Rotation paths and how fast each direction turns (degrees each step):
Each turn is a multiple of 5 degrees from 10 to 175, or 0.
Each row of a path follows its step; steps can be skipped.
Rotation 1:
step 7: [ -5   1  -3  10  11 -25  12   5  10  15  -8  17   1  15 -30  14  17   4
  -9 -10  29   9 -25   6 -17  15   7  -1 -14 -13  18   6   7   7  -9   6
 -14  15 -16  -3 -18 -21 -24  -3   8 -24   5 -29 -18   0  31   6 -11 -30
  15   8 -26   3]
step 8: [-31  -2   5 -14 -21   2  -1  17 -24  21  23 -12  -8  -8  -2  -6   5   7
 -20   8 -17  -4  -9  -6 -26  12   2 -15  22 -11  -6 -14 -12   5  36 -10
   7  -8 -11   8  25   2 -10 -38 -11 -24  15   7  16  18  -1  -8  27  18
   2  -3 -10   4]
step 9: [  3   8 -27 -22   9   7 -21  -6  23 -21   6  -7 -17  -8   9  -7   7  -7
   7  -8 -14  -8  -9  38   4  -3 -23  -6  -6   7  -2  22  11  -1   1  26
 -25  25  -7  12  22  19  24   3   4  14   2   5  18   6 -42   2 -11  15
  -6  -6  19   2]
step 15: [ 33   3   0  10 -20   3 -21   7  -8 -20  18   2 -11 -30  -8  19  11 -18
 -17 -17   2  13  -1  -5   8  22 -17 -12 -14  -9 -22  27  10 -15  -7   4
  27  10  21   4  -6  -4  -1 -31   7  22   5 -11  13 -16  18   0 -11 -15
  -1  28  13 -13]
step 18: [ 15   2  -6   5   3  19   7 -19 -10  35   9  15  48  -4  -7   2  -3  -6
  -4 -12   0 -12   8  13   8   8 -15 -31 -11  18   3  -7   3  -1  31  20
   5  15 -11  -9 -22  24   8 -21  -5   3 -19 -12   7 -17   1  -1  -4  -3
  -3  37  19  13]
step 21: [ -5   5  23  17  15  35  17  10  10   5   5  24  20  -2  20   6 -20  -1
 -24  -4 -15   7 -18   8   6 -12  -1 -26  -8  19   4 -16 -20   4 -43  -5
  -5  -9  11   6 -13   2  19 -10   2  11  -3 -10 -25  -7  -9 -14 -26   9
   3  10  12 -21]
step 30: [ 14  19  -7  33  -2   0  -6  40 -12 -18  33   7   7   1  17  13  21   1
 -13   0  10   1  -6 -21  -6  13 -30   0   9 -15 -25 -15 -21  25   1  18
  -1  -5 -11 -11  -7  15   5  -3 -13   0  11 -14  -2  29 -23   7   1  -7
  -6 -19 -12  14]
step 31: [ 17 -14   5 -12   0  12 -25 -16  -2 -10  -3  -5 -37   5   8   5   2 -21
   1 -27   0   3 -33 -11 -18  -4  17  15  -4   1 -14 -22   4 -29  14 -20
   6  16  21  29  16   5  22   3   1   7  19 -17  12  -7  -5 -16 -19  -5
  15 -17  16   8]
step 34: [ -4   3  -2  16   4 -15  14 -30  -4   8  15 -12  -6  16 -14  16   3 -12
 -11 -34  10  -2  -2   9   9 -27  -4  15   1  40 -19  11  16  -8  57  -5
  23  -6 -14  11  -2  -3  -1  -5  -4  -1   2  -1   3   8  -2  17 -10 -18
  13   0   8 -10]
Speeds:
[  4  -3   2   1  -9  -4   0  -6   1   0 -10   5  -4   6   0   7   5   0
   2  -2  -3  -2   4   2   1   4   1  -4   9   7  -5  -5  -1  -2  -2   0
  -6   2   3  -2   0  -1  -2  -3   1  -5   3  -4  -2   4  -5   7  -8  -4
  -5   0   3  -1] | 120
[ 6 -5  0 10 -2 -2 -5  1 -7  1  1  0 -3  1 -1  1 -5 -3 10  1  2 -2 -4 -1
  3  3 -1  3 -4  7 -9  2  5 -3  2  2  5 -6  8 -1  2  6 -3 -3 -7  5 -6  2
 -5  0 -2 -3  0 -3  1 -3  0  7] | 20
[ 0  1 -2 -7  5  2 -2 -9 -1  0  0  0 -6 -1 -2  8  1  1 -6 -5  6 -5 -5  3
  0 -5  4 -2 -3 -4  1 -6  1 -3  2  3  2 -6  3  5 -4 -1 -2 -4  3  6 -5 -7
 -4 -4  4  0  0 -7 -2  9  1  3] | 135
[ -4  -4  -5   5  -1  -1   2   4   4   2  -4  -3   1   6   2   0  11   3
   2  -4   9   3  -4   2   3  -4   3  -1  -5   1   1  -5   4   6  -1  -6
   7   2   0  -4   7   4   2  -2   0   0   4  -2   1 -13   1   3   1   0
  -4  -6   4  -2] | 120
[-2  0 -4 -2 -3  7  3 -2 -5  6  1  9 -1  0  0 -3  4  6  3  1  1 -1 -3  4
 -1  0 -7  6  0 -1  4 -5 -3 -4 -5 11  4 -3  2  0  5 -3 -2  6 -8 -4 -1  3
  6  2  0  1 -1 -5  1  0  9 -3] | 40
[ -1   1   3 -10   1   0   2   4  -6  -1  -3  -3   2   0  -7   7   4   5
   2   0  -7  -1  -4  -3   6  -1   1  -2  -6  -4  -2   6  -4  -4   5  -4
   3   2   4   5   0   2   2   7   0  -2  -5  -2   0   0  -6  10  -1   1
   3  -9   4   1] | 130
[ 2 -4  7 -5  8 -7  3  8  0  0  0 11  3  4 -5 -7  1 -5  0 -3  2 -2 -2 -1
  6  4  4  1  1 -5 -1  3 -7  1 -1 -1 -1 -7 -3 -5  4 -3  6 -7 -4 -1 -1 -2
 -3  0 -3  1  4 -1 -4  7  5  0] | 130
Rotation 2:
step 0: [ 22  13   1  -4  -2 -18  27 -14 -26  12  30 -13 -30  -2   3   7  17 -12
  20  -4  33  -1 -16  14 -19   2  -3  -6  10   3   8 -22 -23  -3   5  -6
 -27  -1  22  -4  37   5  16 -12  21  -5  -9  -8  27  36   7   2 -17   1
 -16 -11  14  -2]
step 5: [ -8  25   0  10   6 -11 -19 -25   4   7 -14 -22   0  26  -3  -9 -13  32
 -27  21 -16  -6   9  -8  -9 -16 -11  13  25 -11  -4   0  -4 -16 -44  29
  -1   8 -21   1   4 -29  -8 -30  -4  13   3  12   3   5  10   3   2   6
 -28 -13  -5  27]
step 11: [ -9 -18   5  -8 -34 -30  -3   7  13 -17 -18 -10  11 -19  12  -4   2  -4
 -23  -4   7  45  -8  15  -1   7   0 -15   5   6  -3  -4  25  16   2 -12
   0  16 -14  28  -1 -16  17  -7 -29 -13  -8  -1  19 -45  -6 -24   3  -3
  18 -23   0  -3]
step 17: [-25 -23   0  17  -5   9 -25   7   7  -5 -14  17  -8 -18   7  -4 -11   0
  24  -1   1  -1  -1  -8   6  15 -21  22 -28  12  15 -14 -11 -19 -28  15
   2 -10 -36 -43   1 -24  -9  -1  10 -31  28  19  -3 -13  -8  25  13  12
  -5   4   1   2]
step 22: [ 15  -6 -44  17  22  -1  12  -2  30  -2  20  16 -10  18 -21  -3  22  -8
  27  -2  -3  11   9   4 -18  -1  18  23   7   7  -4   3   7   1  26 -20
  17   2  14 -18  -3 -11  23 -11  -8  -4 -14  35  -6  24   1 -10  -9  -3
   9  38  10 -16]
step 25: [ 17 -25  -4   6  -2  17  15  -8 -19  17   1 -10  10  -2  -7  -8   0 -23
  -5  -8  -6   7 -18  -3 -11  -9   3   9  21   4  -4  17 -20  12  -9  -1
   6 -32  15   5  13  28   1 -13  24  25 -16  19 -31  30 -27  37  23   7
   2  24 -22 -13]
step 28: [  6  -5  -2  19   8  -2  22  14 -10  36   8 -12  37   5  -5  -4  -3  10
   0   0  20 -12  -9  -2  21 -18 -12   6  -9  -1  -2 -30 -18 -11  12  -4
 -15  20  32  11  -6  -4 -19  27   1  38  -6 -13   0  -6 -11  18  -6 -33
 -35  17 -15  -2]
step 29: [-33  15  21   1  12  17  21 -21   8 -14 -44  35   1 -20  13  27   9 -30
   6  -1 -14 -11  -9  34  12   9   6  -4   2  11  16  -4  20  -5  -1 -19
  -7 -20   0   3 -18  15 -14   5  13 -21   1 -10   8   0 -17  -9   5 -12
  17   9   6 -20]
step 36: [-13   9   9   3  -2  12 -32  37   1  -9 -20  -5 -13  13  10  -7 -37  -9
  -4  -5  -5   8   5  -9  -8   4   1   4 -22  -4  20  -9  15  -4 -23   6
 -20  31   2  -5   1  17  12 -10  27 -14   1   1  -8 -29 -32   9 -17  14
 -16 -36  -7  31]
Speeds:
[ -3   0   6  -4   4   2   4   2  -1   0   1   3   9  -1  -1  -7  -2   2
  -1   2  -2   1   4  -4   5  -2   2   0  -5  -8  -4   1  -9 -10  -6   0
  -5   2  -3   5  -1  -6  -1   2   1  -2  -1   0  -3   7   3   8  -3  -4
   1  -4   6   7] | 95
[  0  -1   7  -3   5   4   2  -2   2  -1  -7   1   3  -4  -1   9   8   4
  -2  -1   0   4  -2  -2   6   2   2   0   2  -1  -2  -6  -1   4   0   7
   0   3   8   0  -4   1   1  -4  -9   2  -7   1   6   0   3   7  -3   7
   1   0 -10   3] | 80
[  0   4   8   4   1   0  -5   2  -5   4   0   4  -4   0   3  -6  -5  -5
  -4  -3   0  -5  -7   4   3  -2   4  -6   3  -2   1  -9  -1  -3   4  -1
   4  -2   4   1   5  -8  -5   1   1  -1  -2   3   5   1 -11   2   0   7
  -7   0   0   2] | 90
[-9  1  1 -4 -8 13  1  4 -1 -1  3  0 -1  2 -4  2 -5 -3 -1 -6 -3  2 -3  2
  5  0  2  5  1  5 -4  7  8 -3 -4 -2 -5  1 -4 -4  1 -7  0  0  0 -1  1 -1
 10  1  3  0 -3  0 -1  0 -4 -5] | 115
[ 0 -4  7  6 -9 -7 -4 -6  7  1  4 -2 -1 -2  1 -6  5  1 -1 -6 -4  4  4 -4
  1  1 -3  7  0  4  3 -2 -2  0 -1  3  1  8  8  1 -1 -5 -2  0  3 -1 -2  5
  2 -3  2 -4 -6 -8 -6  1  2 -2] | 170
[  2   2  -7  -7  -6  -2  -1   2  -1   1 -14   5  -3  -2   3   1   0  -2
  -2   1  -1   6   4  -1  -3  -3  -2   0   0  -2  -1   0  -4  -1   2   7
 -11   4  -4   2  -4  -6  -1   0   4  -3  -1   8  -4  -1  -6  -2   3   3
  -2   6  -3  -5] | 55
[ 4  0 -3  4  6  6 -3  4  3 -1  9  1 -7 -5 -1 -1  2 -4 10 -3 -6 -2 -2 -4
 -4 -4  2 -5  1 -2 -6 -9  0  4 -5  4 -7  6  0  0 -4  0  0 -5  2  1  7  7
  2 -1  5  0  3  0  1 -3  3  1] | 80
